In the rows, zero is written as 128.
name the system of each run:
z855, path 1 (10 x 20):
[[138  44 145  94 150 137 135 101  96 137 150 115 135  98 116 107 116 129
  147 131]
 [127 126 128 106 106  93 183 121  95 138 101 108 126 100  75  94 121 104
  129 127]
 [ 80 150 106 107 133 122 119 160 138 122  79 122 109 115  98 100 112 148
  110 138]
 [141 146 115 105 139 112 110 147 167 126 125 154 120 109 140 150  76 142
  127 160]
 [154 170 112 161 112 102 132 128 159 121 137 143 140 164 137 154 127 103
  128 146]
 [126 142 114 173 130 162 105 125 137 116 126 131 146 152 169 134 162 139
  127 107]
 [137  96 143 134 146 154 112 103 116 132 166 129 140 125 145 154 133 144
  140  90]
 [134 103 162 135 106 115 145 106  86 130 146 107 123 123 117 120 143 111
  130 115]
 [103 121 136 104 121 148 144 140 102 140 106 107 103 116 109 103 154 131
  128 122]
 [108 106 126  91 146 122 126 141 139 145 122 136 114 114 111 108 106 135
  131 156]]
z815, path 2 (10 x 20):
[[137 160  91 126 124  82 139 128 126 115 127 145 155  95 112 135  59 138
  122 109]
 [107 178 111 154  94 121  97 146 165  99 129 137 127 153 143 174 114 141
  113 123]
 [154 132 151 153 132 149  84 130 124 110 155 136 132 129 194 142 126 154
  122 119]
 [157 104 154 128 120 142 142 132 117 137 184 129 137 174 138 141 162 118
  135  95]
 [120  91 161 148 105 143 147 114 129 124 112 105 136 136 128 101 179 106
  130 142]
 [121 114 128 104 161 157 150 110 108 158 105 114 115  95 104 117 153 127
  147 116]
 [ 92 119 113 112 139  91 134 119 109 145 121 121 111 121  80 103 104 119
  128 141]
 [124 161 111 112 110 110 145 151 140 124  98 139 124  94 124 121  96 132
  121 145]
 [123 150  94 126 149 132  93 139 155 125 132 146 120 140 141 151 106 143
  133 147]
 [165 130 134 151 133 110 115 130 137 106 147 139 157 137 154 128 105 135
  118 117]]
z994, path 3 (10 x 20):
[[ 55 150 147 153  40 130 138 135 126 149 167 138 112 134 149 162 143 123
  118 114]
 [132 150 193 110 171 156  92 146 121 139 113 112  68 133 142 130 164 144
  115 121]
 [157  64 114  87 151 134 132 133 105 143 159 132 126 152 127  89 133 113
  150 172]
 [120 115 131 153 113 124 176 129 180 144  98 146 176 117 130  92 140 109
  125 141]
 [114 153 103 130 172 125 108 115 146 104  70 104 126 126  75 141 124 136
  125 110]
 [133 125 101 123 113  91 120 113  78 112 147 129 130  93 129 126  70 136
  133 134]
 [128 170 134 124  78 127 154 157 143 140 155 148 124 138 143 162 130 125
  125 111]
 [124 140 144 148 145 147  74 127 138 112 123 117  99 158 155 146 155 135
  123 149]
 [164  91 129 120 162 149 134 119 104 140 150 135 146 118 151 107 135 134
  144 116]
 [106 100 131 140 104 124 156 122 150 135 135 126 157 153 102 121 149 108
  130 115]]
z994, path 4 (10 x 20):
[[167 115 193 104 115  89 131 131 140 123 157 120 109 136 115 155 106 111
  119 139]
 [145 140  99 126  99 161 140 145 119 118 101 120 122 140 151 114 175 110
  142 168]
 [ 94 122 109 149 184 138 109 121 148 161 132 155 142 133 139 101 123 145
  126 116]
 [168 104 160 120 138 101 139 115 141 102 123 111 151 120  96 139 105 124
  124 105]
 [112 137  90 132  74 139 143 124 104 110 115 112 128 119 124 135 141 114
  142 142]
 [ 88 156 132 140 146 128 115 135 126 160 137 148 112 118 144 122 120 147
  120 108]
 [166 115 158  99 142 116 119 140 133 113 143 119 115 148 116 143 120 127
  125 129]
 [135 113 108 136  98 145 139 124 126 122 121 128 139 125 151 119 148 112
  143 163]
 [105 141 122 147 163 136 130 124 145 154 120 140 139 130 124 117 140 136
  126 100]
 [142 107 141 119 137 107 116 119 120 101 125 110 132 129 103 129 111 131
  122 120]]
z815, path 5 (10 x 20):
[[107 108 234 157  76 179 115 133 149 127 122 131 124  66 210 142 150 166
  108 120]
 [173 117 159  73 187 161 117 121  90 172 179 114  59 181 105 162 183 108
  157 130]
 [128  69 129 149  98  83 177 126  92 138 124 125 158 141 126  11 139  86
  119 180]
 [111 132 101  77 146 180 185 143 190 153  60 130 144  80  76 146 147 136
  148 107]
 [ 99 125  94 142 190  79  56  75 113 106 103 108 100 121  89 135  74 129
  131 168]
 [160 199 106 128  89  87 170 164  97 124 139 155 151  94 148 119  78 143
  112  78]
 [ 67 138 111 135  94 156  76 159 194 113 148 142 111 187 149 176 141 145
  121 149]
 [207 108 189 149 160 136 102 106 121 110 139 131 139  97 195 126 117 141
  127 135]
 [149 126 107 117 121 140 163 135 108 144 176 119 136 207  96 137 184  98
  146  85]
 [ 79  72 161 169  95 138 133 102 132 116  86 107 153  98 138  78 151 126
  113 151]]
z596, path 6 (10 x 20):
[[154 178  59 122 166 128 129 122  88 187 152 161  82 145 160 120 147  94
  162 200]
 [143 103 129 143 159 125 160 175 177 137 127 162 196 177 137  43 144 135
  104  98]
 [138  85 118 110  96 160 107 115 179  56 106  97 155 120 103 203 119 142
  143 124]
 [131 157 107 182 143 131 132  57  65 148 124 117 124  83 141 146 140 112
  153 114]
 [ 84 155 166 132 120 109 144 170 110 151 147 133 117 159 112  89 141 144
   92  59]
 [112  87 163  91  92 138  90 151 143  99 128 116  93 120 145 142 111 143
  122 187]
 [184 147 114 113 171 126 152 107 125 170 133 147 116 111 136 139 132  98
  161 167]
 [112 129  95 143 149 118 146 148 147 129 110 131 159 179  96  73 152 117
  118 111]
 [125  94 126 118 107 144 115 125 142  79 108 117 161  84 133 143  94 159
  126 114]
 [122 156 119 148 131 114 125  84 110 149 154 130 112 115 120 182 121 114
  148 121]]
z604, path 7 (10 x 20):
[[115 133 117  84 252 172  82 152 174 152  80 146 110 105 120 112 114 182
  125 121]
 [153  87  93  95 110  60 143  90 100 103 164 119 151 107  68 157  46 109
  150 128]
 [122 208 134 201  47 110 160 145 142 110  97 137 152 120 172 126 148 112
  103 119]
 [ 73 142 130 107 179 181  59 147 165 148 145 141  79 161 138 174 146 171
  128 113]
 [186  60 150 122 138  98 120  90  89 117 193 129 147 124 145 127  91 119
  143 137]
 [151 153 126 146  66 149 195 145 128 126 107 116 150 148 127 121 196  92
  134 117]
 [ 68 115 121 139 188 168  76 120 139 137  84 116 105 129 125  98 156 153
  123 139]
 [172 103 137  77 165 101 150 119  97 139 145 131 133  80  99 122  77 137
  138 105]
 [103 151 113 143  43  91 163 142 126 108 113 116 132 144 107 117 134  97
  115 149]
 [110 165 131 143 164 151  91 149 163 142 102 152 111 116 173 123 129 158
  113 147]]
z596, path 8 (10 x 20):
[[107 169 129 148 136 128 126 136 177 132  98 121 116 177  97 147 170 110
  119 130]
 [144 102 115 119 151 160  94 134  91  94 111 113 135 107 158  93 123 163
  127 120]
 [123 107 133 115 104 117 166 112 125 160 181 140 140 124 108 160 119 110
  146 104]
 [112 150 151 163 121 111 120 123 144 116  79 111 114 134 124 111 149 114
  110 157]
 [142 133 108  81 158 153 117 154 104 128 132 130 114 112 131 126 116 159
  135 105]
 [108  91 120 146 113 103 132 106 134 145 164 139 143 147 126 120 118 105
  135 153]
 [162 164 147 136 125 120 144 142 153 109  86 123 137 112 127 128 133 125
  116 123]
 [ 98 125  85 115 140 157 101 129 112 130 139 128 115 143 124 141 135 145
  143 120]
 [142 105 156 153 124 106 138 108 119 132 146 136 153 114 147 105 116 125
  123 123]
 [127 157 135 110 107 131 139 148 146 121 117 117 110 144 102 161 147 120
  128 120]]
z55, path 9 (10 x 20):
[[140 126  86 146  56 146 144 131  97 107 129 127 139 124 173 115 151 109
  146 174]
 [117 130 136 142 186 167 145 122 168 181 126 149 141 145 125 130 175 129
  138  93]
 [149  85 159 130 155  96  97 102  99  90 136  97 128 144 100 114 111 127
  119 122]
 [126 146 103 103  77 143 171 133  92 127 111 115 126  78 120 139 129 125
  144 116]
 [ 56 135 136 141 146 124 114 132 158 168 131 147 109 139 120 119 132 133
  117 131]
 [183 125 155 108 149 114 107 148 129  95 116 123 124 120 146 110 101 140
  115 150]
 [129 133  72 114  95 131 152 133 137 127 140 135 143 142 113 152 128 110
  153 143]
 [108 124 143 183 143 133 121 109 144 139 117 138 154 126 155 102 146 131
  118 117]
 [163 133 139 104 159 137 110 130 122 106 129 108 117 138 107 161 127 142
  131  95]
 [104 114 109 135  83 116 137 111  90 136 158 129 125 116 135 127 117 115
  140 142]]
z494, path 10 (10 x 20):
[[142 160 199 136  90  97 130 150 170  92  96  91  99 178  90 151 163  97
   95 139]
 [102 137  75 112 124 192  92 141  79 135 120 131  87 109 181 121 154 154
  150 164]
 [136  85 138 121 166 100 165 115 136 188 186 171 163 125 121  99  99 123
  135 102]
 [165 129 162 136 116 107 130 136 163  72  71  87 134 156  91 120 151 103
  109 151]
 [ 96 148  61 125 135 178 107 114 100 131 104 125 116  92 144 142 136 147
  153 134]
 [111 118 149 134 151  83 138 117 131 163 175 157 144 123 116 122  83 136
  119  90]
 [158 144 160 115  83 116 130 158 145  79 104 102 119 152 116 138 139 118
  110 144]
 [101 136  81 135 120 170 113 119 117 148 135 141 116 118 164 143 149 131
  153 153]
 [141 111 155 141 174 107 133 120 132 157 156 149 147 135 130 102 116 131
  119  98]
 [157 119 136 113 109 128 133 139 131  82 101  93 131 146  97 132 147 117
  125 130]]
z494, path 11 (10 x 20):
[[156 134 120 180 157  86 106  77 103 105 102 116 143 107 133 112 102 113
  127 151]
 [124 172  96 116 121 136 149 160 125 118 115 126 148 132 104 134 129 150
  119  56]
 [ 66  96 150 138  90 128  92 110 138 118 154 121 112 125 131 162 112 139
  123 137]
 [180 167 162 115 127 126 145 145 114 146 137 141 105 108 161 135 133 122
  129 134]
 [114 114  95 128 125 130 129 143 125 138 154 130 130 199 116 104 159 108
  136 141]
 [134  90 155 141 140 154 132 117 139 122  96 126 156  85 154  95 136 144
  126 127]
 [148 139 109 103 166 122 134 106 130 137 124 116 114 133  77 167 126 113
  152 117]
 [ 95 135 120 160 100  96 121 122  92 110 113 118 131 115 132  88 112 130
  108 132]
 [120 143 131  89 123 152 141 163 163 141 127 143 124 117 123 154 123 149
  130 104]
 [125 110 131 145 122 105  96 106 128 121 152 128 113 148 141 140 115 114
  131 176]]
z55, path 12 (10 x 20):
[[149 130 133 142 154 119  95 116  85 123 121 116  93 136 153  96 140 118
  130 174]
 [147 119 104  83 135 139 179 159 124 153 140 143 148 127 108 109 134 130
  141  97]
 [ 82  90 141 153 110 116 117 106 159 114 109 116 142 128 110 120 125 121
  120 151]
 [163 169 121 126 163 132 117 124 118 117  87 120 116  93 133 136 120 138
  132 126]
 [ 97 131  93 120 118 108 125 142 120 141 170 146 132 153 116 129 102 132
  129 110]
 [135 119 168 150  93 138 129 134 147 109 118 131 145 108 166 124 132 136
  116 131]
 [143 148 112 116 154 142 112 121 138 132 129 122 103 157 112 167 150 116
  148 139]
 [129 105 122 149 127 114 137 117  90 140 153 136 147 130 148  82 125 125
  127 125]
 [130 120 148 105 120 148 153 141 152 123 109 113 134 121 101 145 148 131
  129  97]
 [ 98 119 117 139 137 119  97 101 113 127 122 117 104 122 122 126 120 122
  133 164]]
z604, path 13 (10 x 20):
[[120  94 153 176 162 134 104 105  96 143 173 141 153 139 169  92 134 148
  118  82]
 [154  89 166  80  95 165 165 148 126 113 130  97 130 128 106 142 167 129
  137  94]
 [103 117 127 147 124 128 118  97  91 132  93 101  96 112 131  95 156 104
  135 188]
 [143 150 127  96 180 117 162 160 124 174 119 152 126 114 111  80 119 136
  123 103]
 [103 103 104 106  97  97 122 144 153  89 110 116 138 138  86 123  93 125
  119 156]
 [154 176 120 152 127 118 124 119 145 124 105 149 133  83 167 151 102 129
  131 155]
 [101 149 106 132 140 121 117 130 144 146 172 142 122 177 105 168 129 128
  133  95]
 [146  95 149 156 112 135 100 120 122  90 146 125 158 128 173 122 120 147
  119 117]
 [138 131 138 111 114 170 151 121 126 148 136 119 114 123 126 170 173 114
  154 116]
 [106 106 137 157 156 119 110 105  96 136 125 114 120 149 122  81 150 118
  122 137]]
z855, path 14 (10 x 20):
[[ 88 150 103 121 104 119 108 173 106 126 151 140 113 155 141 103 116 150
  108 117]
 [135 112 160 121 103 147 131 137 181 123 126 139 134 107 152 164 126 135
  132 149]
 [155 140 119 148 167 116 121  96 130 136 126 121 119 161 112 141 151  97
  144 149]
 [125 128 106 147 123 140 133 142  92 130 140 138 152 130 159  83 137 142
  122 102]
 [111  92 143 110 112 144 134 125 150 116 133 117 144 114 106 157 123 143
  131  98]
 [132 130 145 140 142 104 117  97 107 127 111 111 103 111 118 129 121 113
  129 155]
 [127 157 111 107 126 132 145 163 107 148 132 138 114 135 128 108 138 132
  126 112]
 [103 101 130 122 114 133 115 141 164 121 131 134 137 140 129 126 120 135
  123 147]
 [167 136 128 138 149 125 131 109 138 123 105 127 133 109 131 139 127 116
  140 148]
 [116 145  97 140 133 120 128 128 110 134 144 132 136 154 119 119 131 127
  128 104]]

runs to name:
path 15 (2 x 20):
[[152 151 121 168 100  52  97 129  96  71 127 129 147 123 156  91  61 130
   97 152]
 [127 167  96 118  75 177 155 176 178 115 134 148 160 140 145 182 148 147
  132  81]]

z494
path 16 (2 x 20):
[[ 79  85  94 135 119 191  99 137 140  90  91 117 156 113 151 104 145 170
  125 119]
 [152 103 160 128 155 119 131  74 114 143 169 126 137  87 117 182 100 132
  147  86]]

z596
path 17 (2 x 20):
[[ 91  86 108 122 145 174  90 143 121  79  84  98 147 128 119  91 141 174
  116  97]
 [134 106 130  92 137 114 128  96 114 143 149 137 118  52 121 171  65 140
  152 133]]

z855
path 18 (2 x 20):
[[145 154 122 112 158 134 157 145 170 149  84 143 135 111 115 115 134 125
  130 135]
 [133 133  85 137 155  95  98 115 137 104 114 123 134 150 104 126 101 122
  129 154]]

z994
path 19 (2 x 20):
[[100 129 117  98 115 162 155 154  60 133 106 119 129  58 134  76 126 172
  120  70]
 [ 60  86 160 110 122  94 111 109 158 168 178 144 105 129  95 163  88 125
  127 139]]

z596
path 20 (2 x 20):
[[214 157 133  78 199  91 124 129 141 126 127 142 125  87 106 163  56 142
  136 116]
 [ 93 150  37 165  84  92 127 129 109 120 151 136 141 200 118 112 131  91
  135 163]]

z596
path 21 (2 x 20):
[[154 167 152 172 142 130 116 134 126  91  80 113 145 120 149 100 144 144
  102  99]
 [100 111 111  89 107 164 114 141  99 131 176 125 110 141 124 166 134 154
  144  90]]

z596
path 22 (2 x 20):
[[142 141 149  98 127 121 187 163 121 151 125 146 153  86 116  98 112 150
  111  55]
 [ 82 107 132 112  95 114 101 124 168 110 127 107  94 169  85 169 131 106
  130 178]]

z494
path 23 (2 x 20):
[[147 181 150 118 168 131 125 119 112 145 133 118  95 123 105 180 138 135
  131  72]
 [131  98 130 126  93 110 103 139  81 104 171 116 111 167 150 104 127 120
  124 160]]

z994
path 24 (2 x 20):
[[144 164 112  83 120 127 124 174 127 105 114 134 115 105 129 139  91 158
  119 120]
 [ 99 143 117 143  95 106 114 124 170 132 147 144 118 147 129 170 108 111
  128 168]]

z855
path 25 (2 x 20):
[[126 126 169 120 121 121  84 139 120 108 156 113  89 159 136 152 127 138
  113 133]
 [163 127 132 112 108 138 147 140 103 142 140 132 109 124 159 116 151 109
  143 166]]

z596
path 26 (2 x 20):
[[158  53 184 166 129 132 120 105 120 119 198 134 180 157 169 117 138 134
  124  81]
 [181 132 172 127 117 162 164 109 110 117  97  78 119 137 100 157 210  97
  144 101]]

z494
path 27 (2 x 20):
[[123  90 119 129 153 144 136  86  98 157 159 124 133 125 117 137 144 118
  156 109]
 [109 117 164 147  98 105 159 132 113 132 125 118 137 134 113  87 144 116
  109 108]]

z994
path 28 (2 x 20):
[[185  73  90  74 164 106 140 177 108 140 181 167 161 163 149  46  89 135
  135 153]
 [155  82 117 160  98 130 173 105 209  87  76 119 210 128 107 130 146  94
  140 157]]

z494
path 29 (2 x 20):
[[129 133 101 127  30 109 186 106 108 113 120 118 143  75 117 158 110  97
  148 152]
 [ 59 176 136 157 172 128 113 124 160 159  78 126 104 134  96 122 155 135
  110 107]]

z855
path 30 (2 x 20):
[[179 194 151 122 151 117 162 161 101 169 150 149 111 138 140 117 146 125
  118  80]
 [ 71  81 121 117  96 154 102 160 152 115 137 122 120 187 129 102 160 132
  121 162]]

z596
path 31 (2 x 20):
[[118 117 154 128 155 179  99 125 140 134 142 131 127 117 155 159 146 166
  130  80]
 [137  87 154 118 117 122 129  98  85 126 160 104 112 132 110 142 139 111
  142 127]]

z604
